Below are clouds of points in 11 dimensions, each taken in no order from a shape made of curves.
After each cloud, say how many separate parts and how many independent loops its shape has (a circle has one loop, a figure eight two, a Y shape none).
In the rows, 128 means zero.

mobo (99 x 11):
[[147 104 117  82  92  94 140 188 119 157 105]
 [129 161 134 203 122 183 108  81 154  91 151]
 [125 153 147 182 141 170 124  78 162  95 150]
 [144 113 121 100  93 108 135 172 124 148 112]
 [130 161 133 205 121 184 108  82 154  91 151]
 [123 118 152 112 167 118 158 107 164 120 146]
 [139 124 124 120  96 124 129 157 128 136 118]
 [119 145 146 128 127 140 135 122 143 125 136]
 [116 147 148 128 131 141 136 118 145 124 139]
 [126 155 144 192 135 176 118  76 160  93 151]
 [123 127 153 128 163 131 151  98 165 113 147]
 [123 121 152 116 166 121 156 104 164 119 146]
 [129 139 133 130 109 137 129 137 135 130 128]
 [123 144 151 161 151 156 135  84 164 101 149]
 [123 137 153 149 156 145 142  90 165 106 149]
 [145 107 119  89  93  99 139 182 121 153 108]
 [137 132 128 128  99 132 127 148 131 132 122]
 [138 127 126 123  97 127 128 153 128 135 119]
 [123 136 152 146 157 144 143  90 165 106 148]
 [124 148 150 173 146 165 130  80 163  98 150]
 [131 137 132 131 107 136 127 139 133 129 128]
 [157  92 106  53  76  71 136 226  98 180  81]
 [111 150 155 135 143 146 138 104 152 118 145]
 [128 160 136 202 124 183 110  79 155  91 151]
 [123 123 151 121 165 124 154 103 164 117 147]
 [146 105 118  84  91  96 139 185 120 156 106]
 [112 148 152 132 140 144 137 110 149 120 143]
 [114 147 150 130 135 142 137 115 147 123 141]
 [119 144 144 128 125 140 136 124 142 126 137]
 [154  93 108  56  81  74 139 217 104 174  87]
 [104 160 165 162 157 165 133  75 162 101 154]
 [142 116 122 108  93 115 133 166 126 143 115]
 [123 139 153 152 155 148 139  88 163 104 149]
 [123 129 153 131 162 133 150  96 165 112 147]
 [109 152 156 140 145 149 137  99 155 115 147]
 [123 125 153 123 164 126 153 101 164 116 147]
 [147 102 117  76  90  90 140 193 117 161 103]
 [123 142 140 129 120 138 132 130 139 126 134]
 [123 133 152 139 159 139 146  94 165 109 148]
 [154  95 110  58  83  75 139 215 106 173  89]
 [149  99 115  73  89  86 140 196 115 164 100]
 [123 134 153 143 158 142 144  92 164 108 148]
 [144 109 120  93  93 102 138 179 123 151 109]
 [126 154 146 187 138 174 122  77 161  94 151]
 [133 135 130 129 103 135 127 143 132 130 126]
 [126 156 143 194 133 178 118  76 159  91 152]
 [117 145 146 128 129 140 136 120 145 125 138]
 [127 157 141 196 131 180 115  77 159  92 151]
 [131 164 127 208 112 184 102  89 147  93 149]
 [125 150 148 177 143 168 126  79 162  95 150]
 [141 119 124 114  94 119 132 161 126 140 116]
 [106 159 164 158 155 162 135  79 161 104 152]
 [113 148 150 131 137 142 138 112 148 122 143]
 [107 157 162 154 153 159 134  83 160 106 151]
 [124 146 151 167 148 161 132  83 164  99 149]
 [163  90  98  47  59  66 128 245  84 187  67]
 [123 142 152 157 152 153 137  86 164 102 149]
 [151  96 113  64  86  80 140 206 111 170  95]
 [123 131 152 136 160 137 148  95 165 110 148]
 [142 122 124 116  94 120 131 160 127 139 117]
 [112 149 153 134 141 144 137 107 151 119 143]
 [124 147 149 168 148 160 131  81 163  99 150]
 [108 154 159 144 149 151 136  94 156 112 148]
 [122 116 151 106 168 114 160 109 163 123 145]
 [130 163 128 207 114 185 103  86 149  92 149]
 [128 140 135 130 111 137 130 136 136 129 129]
 [108 156 160 149 151 156 136  88 158 109 151]
 [150  98 114  69  89  85 141 200 115 166  99]
 [153  94 111  61  84  78 140 211 108 172  91]
 [124 142 139 129 119 139 132 131 138 126 134]
 [143 117 121 108  94 113 134 167 126 144 114]
 [158  92 105  52  74  69 135 229  96 180  79]
 [138 130 127 126  98 130 127 149 130 133 121]
 [106 156 162 152 152 158 136  84 159 107 151]
 [130 162 132 206 118 184 106  83 152  92 149]
 [162  91 100  49  64  67 130 240  87 186  70]
 [161  92 103  50  69  68 133 233  93 182  75]
 [128 159 137 202 125 182 111  79 156  92 152]
 [109 152 158 142 147 150 137  97 155 113 148]
 [130 163 129 207 115 185 104  85 150  92 149]
 [165  91  98  47  56  65 127 247  81 189  64]
 [125 142 138 129 116 139 131 132 138 128 133]
 [134 135 129 130 101 135 127 144 130 131 124]
 [123 140 152 155 153 151 139  87 164 103 149]
 [123 145 151 165 150 158 133  83 163  99 150]
 [135 133 128 129 100 133 126 146 129 131 122]
 [127 157 140 197 131 180 115  76 159  91 151]
 [127 158 139 199 128 181 113  77 157  90 152]
 [126 153 146 185 139 172 123  78 161  94 151]
 [161  91 102  49  65  68 132 237  90 185  72]
 [125 149 149 176 144 167 127  79 162  97 150]
 [132 137 133 130 105 136 128 140 133 129 127]
 [140 125 126 122  96 125 129 156 128 136 119]
 [121 144 143 129 123 139 132 126 141 126 135]
 [156  92 107  54  78  72 137 222 100 177  84]
 [144 111 120  97  92 106 137 175 124 149 111]
 [121 114 153 102 169 111 162 111 163 125 145]
 [150  97 114  66  87  83 141 204 112 167  96]
 [126 141 136 129 113 137 130 134 137 128 130]]
parts  2
loops  0

risor (75 x 11):
[[113 115  91 137 152 130 115 169 149 106 116]
 [107 104 120 175 106 118 161 159 128 134 129]
 [152  93  86 143 106 140 148 160 148 124 106]
 [ 95 144 154 158 163 108 130 146  96 113 156]
 [150  93  87 146 105 138 149 159 147 126 108]
 [120 111  84 135 146 132 117 171 153 107 110]
 [142  94  93 153 101 135 155 160 144 129 111]
 [116 114  88 137 149 130 116 168 150 106 113]
 [164  96  75 128 118 146 134 159 153 116 101]
 [130 105  76 132 140 136 121 170 158 107 105]
 [124 108  82 135 143 133 119 169 155 107 107]
 [ 96 156 144 138 189 114 103 146 101  99 152]
 [136 103  76 130 138 138 122 170 159 108 103]
 [164  96  76 130 118 146 136 160 152 118 101]
 [142 102  73 128 135 140 122 169 160 108 100]
 [ 97 157 156 142 186 110 110 141  92 102 159]
 [ 96 151 136 138 185 116 103 149 107 100 147]
 [163  95  78 133 114 144 139 159 151 120 103]
 [138  93  97 156 100 132 156 161 143 131 112]
 [ 95 155 140 138 188 115 102 147 104 100 151]
 [166  96  74 128 120 146 133 160 154 116 101]
 [164  97  71 125 124 146 131 161 156 113  99]
 [ 96 158 148 139 190 113 104 144  98  99 155]
 [122  96 107 167  99 125 161 161 137 133 120]
 [ 99 134 112 139 170 121 107 160 127 103 132]
 [ 97 158 153 141 190 111 108 142  94 101 158]
 [150  99  71 126 133 143 123 167 159 109  99]
 [147  93  89 149 104 137 152 160 146 127 109]
 [131  94 102 161  99 130 159 161 141 132 116]
 [ 96 153 157 149 178 109 119 143  92 107 158]
 [102 129 106 139 164 125 110 164 134 104 127]
 [ 95 145 154 157 167 109 128 145  96 112 156]
 [ 93 127 144 170 139 110 144 151 106 123 149]
 [ 95 122 139 171 130 110 150 154 111 126 145]
 [ 96 155 157 147 181 109 116 143  92 105 159]
 [111 100 116 173 103 120 161 160 131 134 127]
 [126 107  80 133 142 135 120 170 155 107 107]
 [100 111 129 175 114 113 158 158 120 131 137]
 [101 107 126 175 111 115 159 159 123 132 134]
 [ 94 140 152 161 158 108 134 148  99 116 154]
 [ 97 117 135 173 123 112 153 155 115 128 142]
 [125  95 105 165  98 127 160 160 137 134 118]
 [ 97 157 157 144 185 110 112 142  93 104 159]
 [117  97 111 170 100 123 161 160 135 134 124]
 [ 96 151 156 151 174 108 121 143  94 109 157]
 [159  95  81 138 111 142 143 159 149 121 104]
 [ 97 159 152 140 189 112 106 143  95 101 156]
 [ 97 138 117 139 173 121 105 158 123 102 136]
 [159  99  71 124 128 145 127 163 158 112  98]
 [ 96 158 150 139 190 112 106 144  96 100 157]
 [133  94  99 159  99 130 158 160 141 131 115]
 [111 117  92 138 152 128 115 169 146 106 117]
 [157  95  83 140 109 142 145 159 148 124 105]
 [ 93 131 147 166 146 109 141 151 104 121 151]
 [ 96 150 134 138 184 116 103 150 110  99 147]
 [162  95  80 134 112 144 140 159 151 120 103]
 [105 124 101 138 161 125 111 165 138 104 123]
 [ 96 144 126 138 179 119 104 154 117 101 141]
 [101 130 109 140 167 123 108 162 131 104 129]
 [104 106 123 175 108 117 160 159 125 133 132]
 [ 96 148 130 139 182 118 103 152 112 100 144]
 [ 94 136 150 164 151 109 137 148 101 118 152]
 [ 94 124 142 171 133 110 148 153 109 124 147]
 [ 96 142 123 138 177 119 105 156 119 101 138]
 [153  99  70 125 130 144 125 166 160 110 100]
 [165  97  73 126 122 146 130 160 155 114 100]
 [163  97  70 125 125 146 129 163 157 113  99]
 [161  98  70 125 127 147 127 163 158 112  98]
 [147 100  70 126 133 141 124 167 160 109 100]
 [ 95 148 156 154 170 108 124 145  95 110 158]
 [114  99 114 172 100 121 162 160 132 134 125]
 [156 100  69 125 129 144 126 165 159 111  98]
 [107 122  97 138 157 126 113 166 142 105 120]
 [ 98 114 133 175 121 113 155 156 117 130 139]
 [138 103  74 130 137 139 122 170 160 108 102]]
parts  1
loops  1
